In the rows, 128 means zero.
runs of hidden systems:
q_203, run 1 (9 x 22):
[[154 103 130 118 133 100  96 143  89 141 139 160 134 133  52  60 149 146
  133 142 163  95]
 [133  87  51 115 139  96  88 117 160 144 119 160 165 112 131  98 143  99
  148 125  79 136]
 [ 91 144 121 159 119 127 149 145 178 109 137  92 188  94 189 135 159  90
  131 148 114 105]
 [129 169 220 102 138 185 145 118 137  96  94 118 159 119 122 106 121 124
  116 136 129  99]
 [148 147 130  90 144 171 127  96 122 118  77 157  86 147 133 162  84 142
  131 103  91 183]
 [ 96 134  99 160 110 117 158 145 100 145 153 106  65 138 166 196 100 152
  131 121 152 157]
 [135  98 170 143 109  98 136 150  85 157 179 114  99 141  81 104 127 152
  106 128 187  95]
 [188  88  86 115 144  99  82 126 127 142 141 165 141 146  68  75 155 127
  125 117 114 146]
 [111 135  35 146 144 104 108 141 151 122 137 120 176 106 162 126 171 103
  159 146 106 119]]
q_391, run 2 (9 x 22):
[[ 90 135  99 138 159  95 124 120 156 131 143  94 158 129  83 117 114 110
  146 102 135  35]
 [103 118 129 136 134  90 112  96 208  93  94 153 132 118  72 148 132  90
  112  99 108 108]
 [ 91 171 106 175 118 131 129 162 160  78  62 187 129 122 105 138 123 120
  131 129 132 153]
 [ 62 167 157 149 106 152 138 163 109 145  80 164 130 109 148 105  68 131
  128 116 144  99]
 [120 115 172 141 113 138 155 130 150 179 130 136 119 123 153 125  57 118
   96  52 104 134]
 [161 145 100 182 146 142 153 159 150 138 161 100 133 178 113 135  89 128
  113  59 118 154]
 [110 169  78 154 170 114 107 132 117 134 150  96 135 165  74 120 108 134
  137  89 153  65]
 [ 88 111 101 125 145  66 113  93 174 131 119 143 117 102  75 150 121 111
  137  89 124  69]
 [ 95 113 111 175 106  94 148 155 198  79  90 169 130 114  89 147 129 102
  129 131 122 142]]
q_336, run 3 (9 x 22):
[[122 141 128 147 142 146 165 155 186  56  97 119 183 113 111 126 150 107
  157 164 113 117]
 [ 92 182 167 113 134 166  84  99 143 101  65 146 157 143 124  98 110  99
  100 127 112 106]
 [ 97 161 147 117 120 145 132 103 124 152  88 163  79 107 167 178  81 137
  114  77 111 151]
 [111 113 132 162 110 149 190 177 103 143 142 106  92 156 136 144  52 153
  138 119 144 146]
 [141 103 120 155 124 113 103 142 106 173 186  93 136 186 102  78 103 123
   94 103 147 108]
 [164 121  68 136 156  73 103 111 141 163 177 132 130 105 113 139 176 132
  133  71 123 118]
 [133 118  76 135 157 107 167 152 166  85 122 126 160  91  94 141 161 130
  191 151 122  98]
 [ 90 132 157 122 126 132 107 118 177  79  80 137 178 130  94  90 133  88
  120 163 117  86]
 [102 180 164 131 115 143  99  99 157 120  71 181 119 105 150 149 128 109
   87  86 110 154]]
q_513, run 4 (9 x 22):
[[201 129 131  94 152 156 114 136 106 108 133 135 172 120 117  78 191 141
  149 169 122 142]
 [127 118 118  65 145 158 120  86 142 113 105 105 163 106 182 131 146 107
  157 171  76 126]
 [ 93 134 187 117 103 138 159 102 156  88 118  94 113 105 172 188 148 112
  114 167 129 133]
 [137 127 181 113 102 145 131 121  89  92 115 135  64 156 108 156 137 155
  106 178 164 172]
 [125  91  94  90 106 115  89 114  64 166 127 158  75 135 154 127 123 148
  132 165 131 167]
 [116  82 111 129  97  82 136 143 105 179 178 126 125  74 183 127 165 133
  138 147 142 119]
 [182  99 158 130 126 113 142 149 124 118 184  98 161 114 109  94 199 133
  126 164 155 116]
 [178 129 109  80 158 147  89  95 129  91 122 115 165 143 119 105 187 117
  137 175 102 143]
 [ 96 148 120  84 134 141 124  90 146  95  88 126 138  82 181 170 161 114
  153 172  99 126]]
q_879, run 5 (9 x 22):
[[171 132 127 130 139 122 156 158 145 108 100 196 139  64  97 124 174 150
  163 118 128 145]
 [106 115 136  90 127 177 135 133 135 108  72 136 172 129 152  87  86 109
  157 177  85 123]
 [107 152 173 128 110 142  95  90 142 155 140 101 138 135 199 137 127  95
   64  99 109 137]
 [184 167 142 144 146 149 171 140 108 135 153 122  90 121 132 179 137 171
  130  75 143 166]
 [124 110  85  97 150 151 142 135  79 121 122 102  97 176  95 129  72 158
  176 167 134 116]
 [ 77  84 105 129 103  66  78  97 128 152 162 105 109 145 130 131 139 100
   96 152 143  98]
 [159 119 141 171 112  82 149 163 152 112 154 158 129  82 100 137 201 135
  120 122 161 140]
 [154 131 125 106 146 166 135 159 120  91  77 167 170 121  91  67 131 137
  170 169 116 127]
 [ 93 128 130  90 126 142  77  82 146 151 101 127 167 119 189 103 117  85
  109 128  77 116]]
q_513, run 6 (9 x 22):
[[ 73 192 111 175 126 120  95 153 148 106  87 165 169 114 116 100 143 106
  119 119 145  91]
 [141 147 184 127 130 159 146 147 147 130  76 192 153  96 101  84  97 131
  127  85 114 123]
 [143 108 127 138 125 176 163 149 151 138 114 121 144 162 154 115  52 115
  126 101  77 174]
 [104 181 124 161 133 158 131 130 115 154 157  69 123 168 180 155  86 126
   98  83 132 125]
 [144 159 143 124 162 115 132 102 111 151 154 114  83 136  77 164 113 160
  120  57 156  92]
 [132  84  58 133 152  83 133 128 146 125 134 137  98 153  52 143  98 135
  156 108 123 117]
 [ 67 138  63 183 120  88  96 159 151 121 122 139 159 137 111 105 129  97
  126 133 140  93]
 [126 174 164 158 130 130 113 155 149 128  98 183 174  91 100  76 146 119
  112  87 141  98]
 [174 123 142 120 146 178 160 150 156 123  91 157 163 130 115  90  85 127
  144  92  79 157]]
q_336, run 7 (9 x 22):
[[102 119  74 174 120 119 104 145 173  86 118 112 153 189 108 118 117  85
  111 151 111 148]
 [ 86 209 124 153 137 116  83 128 114 146 116 153 148  95 140 118 160 128
  114  96 159  78]
 [150 111 162 101 143 136 184 131 145 142  99 171 116  75 100 135  92 150
  163  79 110 115]
 [109  85 103 153 109 142 144 151 171 109 114 112 143 182 133 118  64  92
  117 142  89 166]
 [ 89 197 116 173 126 125  84 131 117 152 153 101 150 144 166 122 139 112
   85  93 151 100]
 [166 148 138 109 171 126 162 121 118 154 137 142 111  88  91 147 121 169
  160  56 137  93]
 [124  59  82 129 133 115 154 138 169 105 116 122 125 163  81 128  75 111
  157 144  94 137]
 [ 64 157 108 182 103  95  81 136 153 122 137 116 154 145 143 117 149  84
   84 134 148 105]
 [150 187 164 140 148 129 141 138 126 142 117 173 134  69 107 128 155 154
  131  61 150 100]]
q_203, run 8 (9 x 22):
[[ 80 131  86 184 104 104 162 176 105 139 160 105 101 124 164 162 117 142
  142 144 166 130]
 [134  99 191 124 116 114 120 138 106 162 157 121 141 132  80  63 121 133
  104 121 165  72]
 [192 109  84 115 154 123  92 111 158 130 120 167 153 139  99  98 149 115
  126  93  80 169]
 [ 94 169  51 159 146 130 141 152 141 107 133  94 160 112 178 158 149 118
  167 148 120 117]
 [ 79 143 207 107 127 137 140 108 135 120 117  98 141 110 116 118 108 118
  117 133 149  47]
 [164 117 165 112 127 146 122 103 163 103  83 177 103 147  87 136 108 122
  100  96  96 185]
 [109 162  61 173 117 143 143 176  98 123 122 136 102 146 169 162 113 148
  146 140 139 182]
 [ 93 121 156 127 116 113 135 142  78 187 165 107 118 113 135 102  98 146
  127 118 170  59]
 [196  71 147 111 140 104 121 105 164 146 153 142 134 137  72 101 135 119
  107  80 102 139]]
q_391, run 9 (9 x 22):
[[114 161 126 160 136 151 166 148 122 174 153  97 122 133 176 152  70 136
  124  58 123 124]
 [144 124 133 149 155 124 159 127 142 139 173  71 112 174  79 146  80 135
  118  70 138  97]
 [128 120  69 150 154  82  92 114 146 124 141 130 110 173  47 133 121 124
  119  91 136 109]
 [ 79 135  66 164 130  64 109 143 157 118 117 164 132  93  93 138 155 115
  148 121 146  90]
 [ 79 117 161 152 105 108 152 157 178 102  85 169 159  80 103 106 125 104
  135 139 134  90]
 [114 138 172 146 106 162 125 146 167 119  70 176 161 129 131  84  88  99
   98 106  97 153]
 [121 197 121 157 138 179 128 148 124 150 104 141 144 136 177 125  84 128
  113  66 107 152]
 [115 167 131 137 158 156 167 128 121 154 145  80 115 142 137 161  63 146
  138  65 129  93]
 [124 104 114 140 145 102 137 105 152 131 154  92  86 181  68 164  75 128
  113  82 129 110]]
q_595, run 10 (9 x 22):
[[125 127 127 109 107 161  97 151  53 130 116 136 124 158 151  80 126 144
  130 204 148 152]
 [138 106 127  83 115 122  92 100  86 188 159 122 131  96 203 113 160 128
  121 141 115 133]
 [189 100 136 107 134 139 174 128 133 118 171  90 130 102 168 163 180 142
  150 154 114 165]
 [162 146 116  99 160 166 118 114 100  77 136  74 136 180 105 129 154 143
  144 192 134 134]
 [109 145 113  73 137 113  58  61 104 118 109 133 104 127 135 151 171 125
  118 163 127 122]
 [110  90 147 101  94 108 150 118 128 106 109 155  92  73 156 172 165 135
  145 190 133 156]
 [133  91 162 117  93 156 143 164  89 107 129 115 134 151 141  87 131 132
  128 220 146 155]
 [153 134 129 101 118 148  66 111  76 166 149 123 145 143 184  84 162 126
   98 150 121 154]
 [171 131 113  89 145 137 146 108 108 147 153 117 119  78 194 169 176 152
  158 131 108 157]]
q_702, run 11 (9 x 22):
[[129  98  96 113 160 125 153 123 125 152 179  50 144 149 119 123  93 129
  161 123 120  70]
 [125 120 126 123 150  85  87  73 183 112 147  98 137 145  80 142 158  93
   95 102 120  92]
 [131 161  87 153 148 103 127 135 167  74  88 177 124 103  72 160 168 132
  149 116 134 135]
 [ 65 131 123 141 113 138 150 171 125 104  67 168 135 116 107 101  80 128
  162 164 138 100]
 [ 93 121 186 140  89 143 113 129 141 162 102 158 135 133 158  89  73 100
   75  96 113 137]
 [181 170 139 160 139 169 147 151 124 154 148 126 131 139 164 134 117 143
  103  57 115 181]
 [150 155  92 112 180 164 149 133  84 144 161  67 131 161 124 130  94 159
  167 116 132  96]
 [109  95 109  90 151  87  98  64 142 151 154  92 107 145  93 148 110 114
  122 106 118  74]
 [134 116 100 166 130  68 130 123 191  95 134 147 108 121  69 174 164 116
  117  99 134 138]]
q_293, run 12 (9 x 22):
[[130 130 142 118 132  98 125  92 193  99  96 173 127  72 113 168 177 109
  125 103 105 135]
 [115 131 136 141 118 171 185 181 130  74  77 149 130 125 123 126  98 140
  166 175 127 155]
 [ 73 145 169 117 100 154  91 118  80 158 115 118 119 158 165  97  79 122
   92 146 144 108]
 [158 123 146 126 118 106 123 108 128 191 155 158 100  90 164 151 138 135
   95  49 118 158]
 [191 110  87 144 154 144 188 176 114 126 167 101 132 143 110 129 120 161
  173 123 127 152]
 [110 124 100 111 148 120  84 100 109 118 158  64 141 187  99 108 129 115
  122 166 141  80]
 [116 129 123 124 127  74  90  79 180 110 117 159 120  90 113 165 191 102
  104 112 122 125]
 [131 126 132 148 119 142 185 183 148  74  82 173 137  91 106 130 134 140
  171 163 132 147]
 [ 78 130 166 116 104 168 111 140  92 137  98 121 145 156 150  71  74 116
  114 173 136 103]]
q_293, run 13 (9 x 22):
[[ 58 104 155 160  67 109 117 161 131 144 111 158 140 114 157  89 107  99
   97 156 143 119]
 [153 154 166 155 111 146 122 162 123 174 135 165 165  97 170  76 137 123
   96  77 124 146]
 [186 146 100 104 176 177 142 136 108 163 138 116 162 131 146  97  98 146
  161  81  89 131]
 [121 133  85 105 169 138 129  84 143 128 154  50 128 165 142 170  97 116
  142 112  96 104]
 [116 150 131 149 138  99 132  97 169  78 138  99  89 148  86 206 150 121
  104 115 147 127]
 [117 127 128 148 114 107 128 151 123  80  88 181  83 138  46 137 132 146
  133 153 166 141]
 [ 72  90 111 134  86 100 103 159 101 155 100 182 124 115 127  76 101 121
  133 164 142 114]
 [114 115 145 157  99 115 128 160 141 183 152 142 176  84 191  81 135 102
  105  99 119 118]
 [194 161 141 136 162 176 147 147 142 141 147 109 189 128 144  90 134 130
  129  77  99 135]]
q_595, run 14 (9 x 22):
[[ 89 136 114 130 125 151 126 107 133 147 152  53 135 164 201 153  86 101
  108 127 102 126]
 [149 172 170 149 133 114 134 114 118 124 172 101  92 123 118 179 178 150
   92  97 174 123]
 [175 102 106 101 150 121 135 128  99 114 112 164  76 145  49 135 118 170
  160 131 137 151]
 [ 72  80  47 124 117  93  96 125 129 135 124 122 131 148 135 117 103 103
  150 175 112 110]
 [104 131 153 161  98  90 121 146 154 127 152 129 168  76 155 115 198 103
  104 146 153 100]
 [196 137 176 115 139 171 150 154 129 107  99 171 162 105 104  81 150 145
  137 126 117 157]
 [118 140  96  92 151 185 112 108 120 137  95 113 146 161 173 115  66 116
  145 129  74 144]
 [ 83 160 152 133 120 121 134  93 135 141 156  73 107 116 187 193 133 117
   99 109 138 104]
 [172 122 186 134 124 120 164 133 115 103 145 134  72 134  66 162 147 165
  113 121 170 149]]
q_702, run 15 (9 x 22):
[[104 152 173  99 142 135 109  99 152  95  61 174 134 110  66 111 118 119
  126 122 127  86]
 [108 125 116 140 111 144 140 138 156 119  66 188 105 128 138 147  73 117
  127 104  92 184]
 [ 87 164 136 188 105 155 157 181 104 145 136 108 119 155 164 130  72 135
  112 109 154 134]
 [162 146 172 117 146 148 112 118  86 179 160 112 125 156 104  87 100 149
  100  72 147 100]
 [186  98  64 107 172 115 123 104 139 159 158 119 124 143 108 136 116 134
  149  72  85 145]
 [ 93 125  59 161 152  89 143 137 166 108 158  75 145 134 112 159 133 110
  157 131 132  80]
 [ 96 150 165 136 136  99 107 113 165  93 104 142 147 116  53 112 150 109
  113 125 154  61]
 [134 134 125 129 128 137 121 134 163 102  55 213 133 113  93 113 114 121
  133 106 100 163]
 [ 76 150 107 171 108 162 160 180 127 135  95 142 138 132 177 123  62 124
  141 123 116 146]]
q_879, run 16 (9 x 22):
[[162 113  88 147 127 135 136 138 112 153 197  67 132 157 189 144 142 129
  117 131 117 171]
 [151 165 110 127 167 126 134 134  87 116 178  71 130 138 101 138 172 161
  152 146 175  81]
 [136  95 118  75 159  88 105  78 136 107 120 133 110 123  49 135 148 133
  151 142 129  83]
 [ 96  90 116 126  98  92 119 112 177  83  93 163 115 101 127 161 163  97
  125 176 114 158]
 [103 161 190 145  87 155 136 164 116 103  86 172 138  92 160 110 153 128
  110 168 153 146]
 [168 126 183  90 125 175 119 124  91 173 112 164 137 118 154  73 102 144
  112 102 107 150]
 [166 103  92 106 139 153 139 115 120 167 166  87 131 146 198 142 108 127
  135 113  79 174]
 [129 155 115 138 149 136 150 129 103 116 185  38 121 152 148 169 148 144
  136 151 159 105]
 [143 129 140 100 154  99 109  91 106 108 144 114  89 145  42 145 153 153
  129 133 168  84]]

runs to name:
run 17 (2 x 22):
[[ 66 152  63 105 140 142 104 108 118 105  74 133 113 141 150 159  95 123
  160 164 107 125]
 [ 59 140 177 150  98 104 161 126 145 137 129 120  97  90 151 178 110 124
  111 111 158  90]]
 | q_293
run 18 (2 x 22):
[[ 86 126  80 192 103  85 129 174 173 118 119 164 155  95 139 127 152 102
  132 129 130 133]
 [127 170 168 154 133 153 147 169 150 127 109 151 197  87 130  72 134 120
  133 103 130  91]]
 | q_336
run 19 (2 x 22):
[[112 187 171 164 124 180 173 175 102  91 110 114 118 152 118 133  99 154
  128 142 170 127]
 [125 123 150  95 132 130  83  95  81 186 129 141  96 160 106  96  78 141
  100  89 136 108]]
 | q_595
run 20 (2 x 22):
[[173 101 166 143 109 115 140 168  87 179 161 163 114 116 100  82 128 160
  115  99 164 132]
 [191  83  59 118 158 122 120 143 118 157 163 124 156 149 110  82 128 133
  159 117  98 142]]
 | q_203
run 21 (2 x 22):
[[159 174  84 145 178 149 169 153 121  91 129 109 116 145  80 164 125 166
  176 112 143 124]
 [ 68 104 104 104 137 111 103 110 116 133 107 121 116 158  80 108  69 120
  146 147 132  62]]
 | q_702
run 22 (2 x 22):
[[ 84 148  51 119 126 121  75 133  72 148  97 167 107 132 145 118 116 140
  152 155 134 130]
 [ 92  79 151 127  98  86 156 138 133 182 160 125 135  67 161 117 122 119
  134 118 138  78]]
 | q_879
run 23 (2 x 22):
[[138  72 146  43 131 132 125  75 114 162 110 143 102 107 139 129  98 135
  147 134  89 127]
 [125  90 118 144  97 126 167 137 142 123 165  84 111 130 199 179 136 117
  122 160 115 183]]
 | q_293
run 24 (2 x 22):
[[103 131 117 118 143 111 123 115 122 121  92 164  77 146  47 143  75 148
  142  99 145 101]
 [ 76  82  98 172  85  77 125 161 144 147 115 176  99 128 110 124  90 114
  116 121 137 138]]
 | q_336
run 25 (2 x 22):
[[125 190 153 150 142 179 147 137 121 113 155  50 154 159 169 143 125 125
  111 126 141 114]
 [164 159 159  88 163 136  98  69 119 123 120 133  86 151  74 155 132 147
  104  83 132 125]]
 | q_293
run 26 (2 x 22):
[[178 120 146 126 133 137 137 118 109 109 146 117  63 183  79 164 115 156
  107 116 145 179]
 [127 115  51 137 129  95  96 149  64 156 153 141  91 151 106 120 132 158
  148 147 161 132]]
 | q_391
run 27 (2 x 22):
[[176 132  94 171 141 146 165 175 110 155 182  96 124 164 139 131 103 152
  130  88 132 165]
 [144 146  80 126 171 113  91 111 101 139 174  81 129 179  78 116 132 139
  133 113 148  83]]
 | q_293
run 28 (2 x 22):
[[ 96 130  87 178 126 122 129 187 147 103 107 144 174 148  87  75 108 109
  145 147 137 102]
 [ 98 156 127 152 132 114  84 127 165 151 111 156 184 115 121  75 124  90
  101  78 113  84]]
 | q_879
run 29 (2 x 22):
[[141 175 190 150 143 156 182 158 111 116 154  86 131 124 110 136 126 158
  131 112 175  87]
 [167  87 148  83 138 133  89  86 119 139 121 140 103 182  69  99  96 128
  101 112 110 145]]
 | q_293
run 30 (2 x 22):
[[124 110 141  84 133 141 143 143  73 183 124 146 134  84 148  83  96 156
  169 130 131  84]
 [150  68 150 110 118 128 146 108 158 167 176  75 149 134 178 122 109  97
  105 113  85 138]]
 | q_293
run 31 (2 x 22):
[[119 180 110 108 143 181  82 112  78 154 121 107 140 170 184 105 100 130
  116 125 113 137]
 [133 147 134 102 148 122 149  85 118 162 167  85  91 102 170 198 135 147
  131  85 128 110]]
 | q_391
run 32 (2 x 22):
[[118 193 105 142 171 127 110 124 138  81  98 136 135 142  48 133 142 138
  144 113 153  79]
 [ 61 120 105 105 127 103 111 105 141 126  65 180 103  99 103 144  88 121
  153 124 117  95]]
 | q_391
run 33 (2 x 22):
[[ 99 111 111 146 130  77 178 128 176 126 142 123 114  71 125 190 139 125
  155 101 130  95]
 [133 112 163 160 124 129 159 166 159  74 121 121 147 159  45  96 116 121
  126 153 151 110]]
 | q_595
run 34 (2 x 22):
[[155 175 158 154 141 174 117 157 120 142 113 147 164 160 107  64  95 130
  103  77 127 129]
 [128 146  64 106 166 141  96 101 122 173 115 138 129 144 142 125  77 129
  142  66  84 126]]
 | q_293
